Rows are one point carried round by a steady rotation, each followed by how many steps it has turned.
The counts run from 0 to 224.
[ 13.1  -1.4  -7.4   8.1 -16.5   8.4 -29.8 -20.4  18.8  11.2  14.9  28.0
   9.4 -19.7   8.2  15.3  20.3  12.2   1.0   5.3   4.0  10.1 -10.7   6.0
  13.9 -12.7 -25.1   6.2  -4.2  12.7 -23.7  28.8  -6.5  17.6  -7.5   0.8
 -11.5  17.7   1.1   3.6 -10.4  -0.3]	72
[ -4.5 -34.8 -15.7  -1.4 -14.3  25.1 -13.8 -13.6   4.9  17.5  -6.7   1.0
  -8.6  -9.4 -18.7   2.4  20.4  25.6  20.8  -6.8  -0.2  24.1   7.6  11.4
   0.8 -33.6   3.4  11.8   6.0   8.6  -1.0  27.9 -18.7   2.1  -2.0   4.5
  13.4  -1.3   4.2  19.7  -7.6  -2.0]	78
[ -4.3   0.8 -13.7  41.5  15.5   7.8  24.0 -11.6  -6.6  20.5  -3.5  10.7
  -4.6 -26.6  15.2  21.1  -2.6   9.1 -12.7 -17.5  10.8  16.1  -8.3 -15.2
  17.4   8.3 -11.5  14.4 -14.1  29.1   4.1  12.4   5.0   1.4  -2.0 -18.1
  11.1  -0.8   6.4   5.2  -8.9  -3.3]	195
[ 28.7   5.3  -1.3  28.0   0.5  -0.3  10.1  13.2 -14.6  12.1  -1.6   3.8
   3.1 -10.9  33.2  -5.2   3.4 -24.2   2.7   1.4   9.3  -1.3 -12.2  18.9
  28.2  24.3  -7.6  -3.8   5.6  -9.0  20.3  -3.0   1.3 -26.5 -22.5 -10.0
  -0.2 -11.6  24.0  11.8   7.7  -4.3]	104
[ 16.2  -2.2   7.5   8.8   4.0   7.5 -11.7  -5.9  -4.7 -22.3   0.3   3.0
  23.6 -13.9  -8.0   1.3 -35.5  26.5 -12.0  -1.8  -0.7 -23.1  18.0   0.3
   1.4  -4.7  16.2 -24.1  -7.0 -29.1   6.6 -18.7   5.1 -11.9 -13.2  12.5
  18.7  23.6   8.3 -17.5   6.7  18.8]	39
[ 23.5  -1.2  11.3  24.3   6.4   8.0 -11.4   1.9 -15.2 -14.2   9.9  14.1
  32.8  -8.2   5.9  -2.5 -21.9  15.5 -20.4   4.3   7.7 -18.0   5.4   1.1
   2.4   6.7  -1.8 -21.2 -12.7 -23.6   3.8 -15.2   6.6  -2.0 -28.3   2.8
  16.6  26.9  -0.2 -20.2  -2.8  17.0]	41
[-15.1  13.8  -1.8 -11.6  22.4   2.6   8.3 -21.5  16.4  -6.0 -26.0  -8.3
  -1.2  -2.3 -18.7 -11.4 -28.0  21.4  12.7 -18.4 -22.2  -9.1  14.6  -1.0
 -19.7   4.0  26.2  -2.6 -15.1   7.4  -7.0 -22.2   0.2   1.5  21.2   7.9
   2.6  -8.5  -3.3 -13.6  22.5  16.3]	28
[ 11.5  11.7  16.0  13.2  -1.1  -4.7 -10.8  -6.9  -4.3 -16.0   3.4 -20.5
  -0.9  10.0  41.8  -7.7  18.8  -1.4  17.6  19.4  -5.3  20.8   2.6   5.4
 -16.5  33.5   7.3  12.6   4.3  -1.5  12.5 -14.6  -6.2 -27.8 -22.3   8.9
  -0.1 -16.3  -1.5   9.5   9.5   6.6]	111
[ 10.0  21.3  -9.3   0.8  -7.2 -26.1 -22.0  -7.1  -5.0 -27.6   4.3   5.8
  14.3  26.7  11.5  20.8  16.0 -27.3 -15.7   4.2 -16.4  -2.7  -6.4  -2.1
   2.7  31.6 -10.4  -0.7   2.2  15.3   8.2 -20.1   8.7   5.7   9.5 -15.6
 -14.7 -18.2 -13.5   9.7  -0.2  -9.1]	1
[  4.1   4.8  -3.1 -15.5 -17.2  -3.9 -13.0 -26.6  20.0  -7.5  -3.7   3.0
  -1.6  -9.3   4.5  36.4 -15.4  10.8  -3.1   3.4  21.3 -21.8  13.5 -12.1
  -7.5 -19.4   7.7  27.7 -16.5 -12.0 -19.3 -30.9  -1.3 -25.4   4.9  -6.5
   3.1  -2.3  -0.2  -0.1   0.1  -6.5]	130
[-21.0 -11.1   9.8   3.9  -0.4   7.6 -11.0 -10.3 -10.8   9.7  -7.6 -14.8
  -5.4  17.4 -30.7  17.4 -16.0   1.9   7.6   7.8 -18.5  28.5  18.2  -7.8
 -10.0  16.9  -6.1  -9.5   7.6   1.2   7.5   6.5 -13.1   5.9  39.5   4.7
  20.8 -10.7  26.8   8.4  18.9   1.8]	89
[ 26.0  11.2  10.6  11.8  -7.8  15.1 -16.7 -16.5 -15.9   8.4   8.3  33.5
  -5.1   6.2  14.6 -13.7   9.5 -16.9 -14.7  -9.8  11.8 -13.4 -16.2  -4.1
  10.9 -14.1   3.3  12.2  -9.4  18.6  -4.3  -9.4   2.8 -23.2  -1.1  -4.6
 -28.9  -5.2 -25.5   3.0   2.2 -23.7]	12
[ -2.5 -25.5  16.2  -8.4  -0.3   2.9 -22.8 -19.6 -17.5 -35.3  12.1 -17.2
 -17.3  17.4  -7.2  18.4   5.9   9.4   1.1   8.5 -19.6  -2.5  11.9  -5.8
 -11.5 -14.0  10.2  -0.6 -10.0  13.5   8.5  27.0  21.2  12.9  22.6  26.8
  -3.5  10.6  -9.8   4.1  -4.9  11.4]	180
[-11.9  18.2  -7.7  34.9  26.7 -11.9  -8.7 -26.3   0.2   2.5 -17.5   5.5
  22.0  -1.7   8.2 -10.6  -8.7  10.2  -5.9  -9.7 -13.7  33.6 -12.8 -12.1
   8.7  23.5 -12.0  -6.6  21.1  19.6  -6.3   1.9 -21.3   9.7 -13.8  -2.5
   3.7  -3.6  11.9   5.6  10.5  15.9]	204
[ -3.5  -6.3  -1.9 -28.4 -10.9  -9.4   0.9 -13.4  15.1  -5.8 -10.1  -5.1
 -17.3 -11.5  -2.1  24.2 -13.9  -8.7  -8.9   2.9  27.6 -31.2  -0.6 -13.6
   5.3 -30.2  13.2  24.4  -5.2 -14.1 -19.3 -21.1   9.1 -26.1  12.1  -6.1
  -8.9  -5.7   3.7   0.1   2.9 -10.1]	128
[-22.2  -1.4 -10.2 -16.4 -15.5 -14.5  -5.7  -6.0  17.1 -11.5  20.4   0.8
  -5.8 -21.6  -5.3  21.2   4.2  -0.8 -10.8   8.4  -3.2 -15.5 -18.0 -11.3
  13.5 -28.0   1.0   3.3  17.4   0.0  -9.4  41.6  21.1  18.5   6.2   4.0
 -21.8  12.2  13.7   9.4 -13.6  -1.3]	66
[  8.1  -4.9   0.8   5.4   5.3   1.6  12.2   7.4  -8.5  13.7  -6.0   1.1
  -3.6   9.6  -7.6   3.4 -24.2 -37.2   1.9  -6.5  -5.4   0.8  -2.5  10.2
  38.3   6.0 -11.8 -18.9   9.8  -6.0   0.5   9.6   6.1  -3.3  29.1  -4.2
  -1.4  -8.8  48.1   9.3  21.4   8.7]	96
[  9.6 -20.8  13.1  11.8  14.1   7.7  10.3  -8.2 -15.6   2.5   7.7   6.0
 -25.1   6.9   5.7  11.5   3.6 -15.1 -16.0  -8.7  14.6  -1.7  -6.8 -18.6
  22.1 -20.5 -16.4   1.2 -24.1  31.7  -6.1  32.4  22.1  12.3  21.8   6.7
 -10.6  20.0  -2.5  -4.7  -7.0  -2.4]	186
[-24.0   0.4  -9.9 -18.7   7.4  -8.4  41.3  33.1   9.2 -29.0   8.9 -24.6
 -24.8   2.7  -8.2  -4.9  14.6   8.8  -7.4   3.6   3.6  -2.0  -6.7 -13.0
  -8.8  -5.1   9.6  -2.4  18.5   3.4  15.1  22.1   6.7  20.4 -10.8   0.1
  -6.9  11.9 -12.2  -8.2 -20.0  -2.2]	56
[ -6.8 -27.4  -1.0   1.3  10.6 -20.7  -8.2  -5.3 -28.1 -17.9   2.7  -7.3
   4.5   3.7   1.7 -11.4  30.5  -7.9 -10.6  15.7  -6.0 -13.2 -11.3   5.7
   0.2   2.3   5.9  -7.5 -14.2  12.8  15.5  29.6  31.3  35.6   0.5  15.5
  -4.9   1.3 -17.1  11.3  -5.3  -3.5]	176
[ 18.3  25.0  -3.2 -10.5 -29.8  24.9   0.8  16.6  24.5  -1.4  32.8   7.9
  10.0 -14.6  -7.6  -7.6  -0.9  10.5  13.0 -15.4 -24.7  -7.8  16.8  16.9
 -18.5   7.6   2.4 -18.1 -11.4 -15.4   6.8  -1.4  11.2   1.5   6.3  -4.5
  -0.2  12.3  12.2 -22.2  -2.3   5.2]	161
[ 30.7  11.8   3.6  16.7 -14.5  16.2  -9.1   2.0   3.0  -2.3  -0.6  -2.1
  -6.6   0.3  11.3  20.3 -20.4  -6.6  10.8  -4.7 -11.2   8.4  15.5  15.6
  25.1  15.1  -6.3 -18.6  11.2 -12.0  20.2  -9.7  -9.1 -35.4   9.1   1.8
   2.3  -6.4  40.2   6.9  21.3   6.8]	100
[ 35.9   8.9   1.2  27.1  -6.0   1.8   3.4  10.7  -8.7   9.7  -2.2   9.4
   3.4 -11.1  30.4  -0.3   0.6 -18.3  -0.3   1.0   5.7   2.9  -6.0  19.9
  29.8  26.8 -14.5 -11.3   1.0  -7.3  25.6  -8.8  -1.1 -28.3 -17.7  -9.4
  -0.6  -7.0  23.9   7.9   9.4  -6.0]	103
[ -2.5 -10.5   2.7  -1.3   5.4  21.5  25.0  31.4  -5.1 -24.2  20.8 -15.7
  14.1   9.1   4.2 -11.1  -3.9  16.8   8.5  -1.0   2.7  -6.9  13.2   2.8
 -14.5 -17.7  14.6   0.7   2.1 -17.9  -1.4  15.3  12.2 -10.7 -27.8  -3.7
  19.1  11.4  10.0 -12.1 -19.3  25.6]	47
[ 20.5  16.5  -1.5  -7.3 -16.8   7.8 -35.7 -22.6  -2.9 -26.6   7.6  10.6
  -6.6  25.8   0.8   6.8  -0.7 -12.6   1.9 -10.3  -9.8 -10.5   4.8  -0.5
   8.7 -23.2  17.3   5.2   8.9  13.9   4.2  -5.5  -0.8 -30.7  13.3   2.1
 -29.7  -9.7  -7.0  11.1   3.6  -5.6]	8
[-22.5   4.7   1.3 -15.6  -2.9  -0.8  -5.8  18.3 -21.0   0.9   0.3   2.2
  10.1  16.0 -38.3 -18.3 -33.6   6.0  -2.0  -7.1  -9.8  -3.1  11.7 -10.5
 -16.4 -14.3  26.0 -13.1  29.1 -14.9  12.5 -13.2 -18.6   4.3  12.9   2.2
   5.5   3.8 -12.8  -8.2  -7.0  -6.6]	149
[  4.9   3.3  19.6  18.5  -2.3  10.4 -23.5 -12.4  10.9  -7.2  -9.1  -6.7
  -6.3   4.0  -5.5 -21.4 -14.5   8.3 -14.0   5.4  -2.6  28.7  -0.1 -18.0
   2.3   3.0  -6.0 -24.9  30.1 -17.1  -1.5  -5.1 -26.2 -16.6 -11.5  14.5
  -0.8  10.7  22.5  -3.7  26.7   6.1]	212
[ 25.2   5.2   0.5   8.7 -12.0  15.1  -3.9   3.4   2.4  -2.2   0.4  -4.1
  -9.7   5.2   3.5  16.3 -22.3 -10.0  13.8  -7.7 -11.9   2.0  15.5  13.4
  25.5   8.0   0.0 -17.7  12.6 -11.8  16.9  -3.1  -4.1 -28.8  14.6   1.2
   3.5  -3.9  45.7   9.6  17.8   9.3]	99
[-12.3  -4.9 -23.6 -14.6  10.0  -1.0  12.9  -3.1  -0.7   1.3 -13.0  11.5
  28.2  10.4  -4.8  -0.8  -6.5   3.6  10.3 -14.8  17.2 -16.8   4.7  10.8
   2.0 -31.9   9.5  34.0  -6.4  -1.9 -30.4 -11.2  -8.9  -5.9 -10.5 -26.0
   8.9 -18.2 -10.3  11.1 -18.1  10.2]	137
[  2.4 -18.4   5.2  11.2  12.4  10.2  23.7  27.8 -17.4 -13.9  14.3  -1.2
  25.1   3.0   6.4 -21.2  -7.4   0.9  -4.8  -2.7  13.8 -18.8  -1.7   3.7
  -1.0 -16.4   8.6  -2.8  -5.2 -25.2  -2.7  15.5  21.7  -3.4 -34.2  -7.8
  18.8  14.7  10.1 -10.8 -19.3  23.8]	45
[  2.8   6.8  -1.6   4.7  32.1 -16.0  12.6  -3.7  -0.5   2.6 -31.1   9.7
  20.1 -11.0 -14.7 -21.5 -23.8  -4.7 -17.6 -13.9   0.5 -27.0  -6.3  -2.5
  13.3   6.2   2.9 -24.4 -15.7  -0.1  -8.2 -22.5   2.9  24.0   3.0   5.8
  -0.8  12.9  -6.1 -17.6  18.2   9.8]	33
[  2.8 -10.2  22.8  16.7  -3.0   7.2   3.6  15.9   6.5  15.5  -1.8   1.2
  -5.9  -9.0   4.3 -29.9  -1.3 -22.1 -28.3  15.4  21.4  11.3 -21.1 -19.1
  10.3  -0.3 -21.0 -18.8  13.2 -30.5  -9.0   0.1  -3.0 -11.2 -19.4   4.0
  -5.0   6.1  22.6  -4.4  19.7  -5.6]	216
[-21.1  -0.5  -5.9  -4.9  16.1  -9.6  14.9  22.0 -27.1  14.5 -12.4  11.7
  16.7  19.3 -28.4 -29.6 -15.8  -7.9  -4.6  -9.1   3.4  -5.1  -1.7  -3.3
   0.1 -11.8  11.8  -2.3  19.3  -1.8  -4.0 -10.1 -22.1  18.4  -5.5  -8.3
   2.7   2.4 -33.8  -4.3 -11.7 -11.0]	146
[  6.1 -18.7  17.7  -1.8  -1.3   7.5 -27.0 -23.2 -10.3 -31.2  14.3  -9.8
 -17.4  19.2  -1.8  19.7   5.8  10.8  -0.2   9.5 -14.3   2.4  11.0 -12.5
 -10.4  -5.0   2.8  -4.3 -15.3  20.7   8.2  22.0  18.2  12.9  21.3  31.7
  -7.3  16.2 -10.1  -2.2  -2.1   6.3]	181
[  0.2  -3.3   6.0 -24.9   2.9 -23.2   9.6 -11.6  12.6   3.4 -13.7  -4.4
 -21.6  -9.6   7.6   8.3  -8.4 -24.3 -15.4   2.9  36.7 -32.7 -11.9 -18.0
  11.0 -16.4   1.6  16.3  -8.8  -4.4 -21.0 -20.0  11.8 -12.4  12.6  -6.0
 -16.5   1.1  -6.2  -2.4   5.6 -14.2]	126
[ -6.5  -4.0   7.6  10.2   7.6   1.9 -14.1 -16.7   5.4 -12.4 -14.2 -17.7
  -3.3   6.0 -12.8 -26.9 -18.4   5.8  -4.2  -1.9  -7.7  21.6  -3.9 -14.5
   9.4 -17.0   8.7 -21.4  41.7 -11.7  -4.8   7.8 -23.7 -16.9  -4.3  14.7
  -5.9   5.0  28.4   2.3  18.8  13.8]	210
[ 10.1  -3.0  -1.5   2.4  -0.7   7.6  10.2  10.3  -4.3   6.7  -7.0  -5.8
 -10.2   8.5  -7.9   8.8 -24.4 -29.7  11.7  -8.9  -7.6   2.8   5.1  12.6
  34.9  -1.1  -4.7 -19.6  13.3  -9.5   3.5  10.0   4.3 -17.7  27.4  -3.7
  -1.3 -11.4  52.3   9.6  20.1   9.8]	97
[ -8.8   7.7 -20.2 -10.0   6.3  10.1 -11.7  -0.6  -0.7 -12.1 -16.1   6.5
  24.6  21.0 -15.2   2.0 -14.1  28.4  17.4  -9.4   0.8   0.3  18.8  12.8
 -10.9 -17.7  17.8  23.1   2.9   3.4 -15.5 -26.9 -31.7  -6.5 -13.2 -14.5
  12.2 -10.6 -22.2   3.6 -12.6   9.5]	140
[-11.6  10.5  12.0  10.7  18.5   9.6  15.3 -15.9  -6.1  33.1  -9.7  16.3
   7.4  -9.9   5.3 -25.9   4.3   6.4  -0.6 -14.5   2.2   3.6  -9.9  -6.9
 -26.8  14.0   7.6  23.4 -32.0  19.8 -10.2 -19.3   6.5   3.1   5.4  -5.1
  -1.5 -17.0 -28.0  -9.0  10.9  -8.7]	22
[-14.8   5.1  -8.0  -0.8  18.9  -6.9  10.6  20.6 -24.5  11.9 -14.0  16.7
  21.3  20.1 -22.8 -29.9  -8.9  -6.2  -7.1  -9.1   6.5  -1.5  -7.4  -2.2
   4.6  -5.6   7.0  -0.7  16.4   6.1  -3.6 -13.3 -22.5  20.1 -10.1  -8.3
   3.3  -1.9 -38.5  -7.3 -12.2 -10.8]	145
[  3.7  -9.3  -4.7  -3.3  18.6  -7.5  11.8  -3.4  -9.1 -12.8 -19.6  -5.0
  13.6 -14.9 -21.1 -10.9 -38.1   3.2  -9.1 -12.1   4.0 -36.1   4.3   0.7
  16.8 -19.3  23.7 -24.3   0.3 -22.8  -0.6 -11.0  12.0   2.3   2.2   9.7
   5.5  14.6  14.5 -10.8   9.8  16.1]	36
[-17.5   4.5  -3.0  31.2  28.4 -13.5  -1.5 -15.9  -8.8   2.6 -20.8  -2.3
  18.8   0.6   4.1 -31.0  -6.4  -7.8 -12.7 -10.0  -7.5  22.8 -23.6 -11.0
  21.6   5.1  -7.0 -10.4  27.1  11.3 -10.0  10.0 -15.2  14.2 -12.0   0.1
  -5.1   0.9  18.0   8.4  10.0  11.0]	206
[ -8.6   7.3 -10.3   4.8  18.6  -2.4   0.4  13.4 -19.5  11.0 -13.4  24.2
  26.7  21.6 -19.9 -23.6  -9.0   4.2  -7.9 -10.1   5.1   2.5  -3.0   3.7
  -2.1   1.2  -1.8   1.0   6.0   7.9  -7.4 -21.6 -33.1  19.5 -15.1 -10.6
   5.6   0.1 -46.2  -8.5 -11.8  -7.4]	144
[ -8.0 -28.8  12.4  -9.1   1.1  -6.7 -15.3 -14.1 -20.6 -30.9   8.4 -19.2
  -9.8  14.3  -7.2   5.1  11.4   2.3  -1.9  10.7 -13.0  -8.6   8.7  -2.3
  -7.1 -16.6  14.7  -3.3  -7.2  12.6   9.9  33.4  27.7  15.3  17.9  25.4
  -7.5   7.6  -8.0   8.8  -4.9  10.7]	179
[ -3.7  26.8  19.4   3.3  -7.8   1.8  -9.0  21.7 -10.1  17.1  25.9  19.9
  21.4   1.4 -20.3 -15.1 -28.0  -2.3 -20.0  -3.1  -9.2  -3.5  -1.1 -13.5
 -19.1  16.9  -5.3 -22.3  10.3 -13.1   7.6 -16.5  -8.3  14.8   9.7   4.7
  -1.9  15.9 -15.6 -28.6  -2.8 -13.9]	153
[ 20.4  -0.1  -0.5  20.3   0.8  -4.3  15.2  15.6 -17.3  10.9  -1.8  -2.0
  -0.3 -11.4  33.8 -13.6   7.6 -26.9   5.4   3.0   6.6  -5.0 -11.7  23.0
  25.9  17.3  -0.1   3.0   7.4 -12.0  20.3   1.6   7.0 -28.6 -23.8  -9.8
  -0.4 -14.8  21.3  20.6   4.4  -1.8]	105
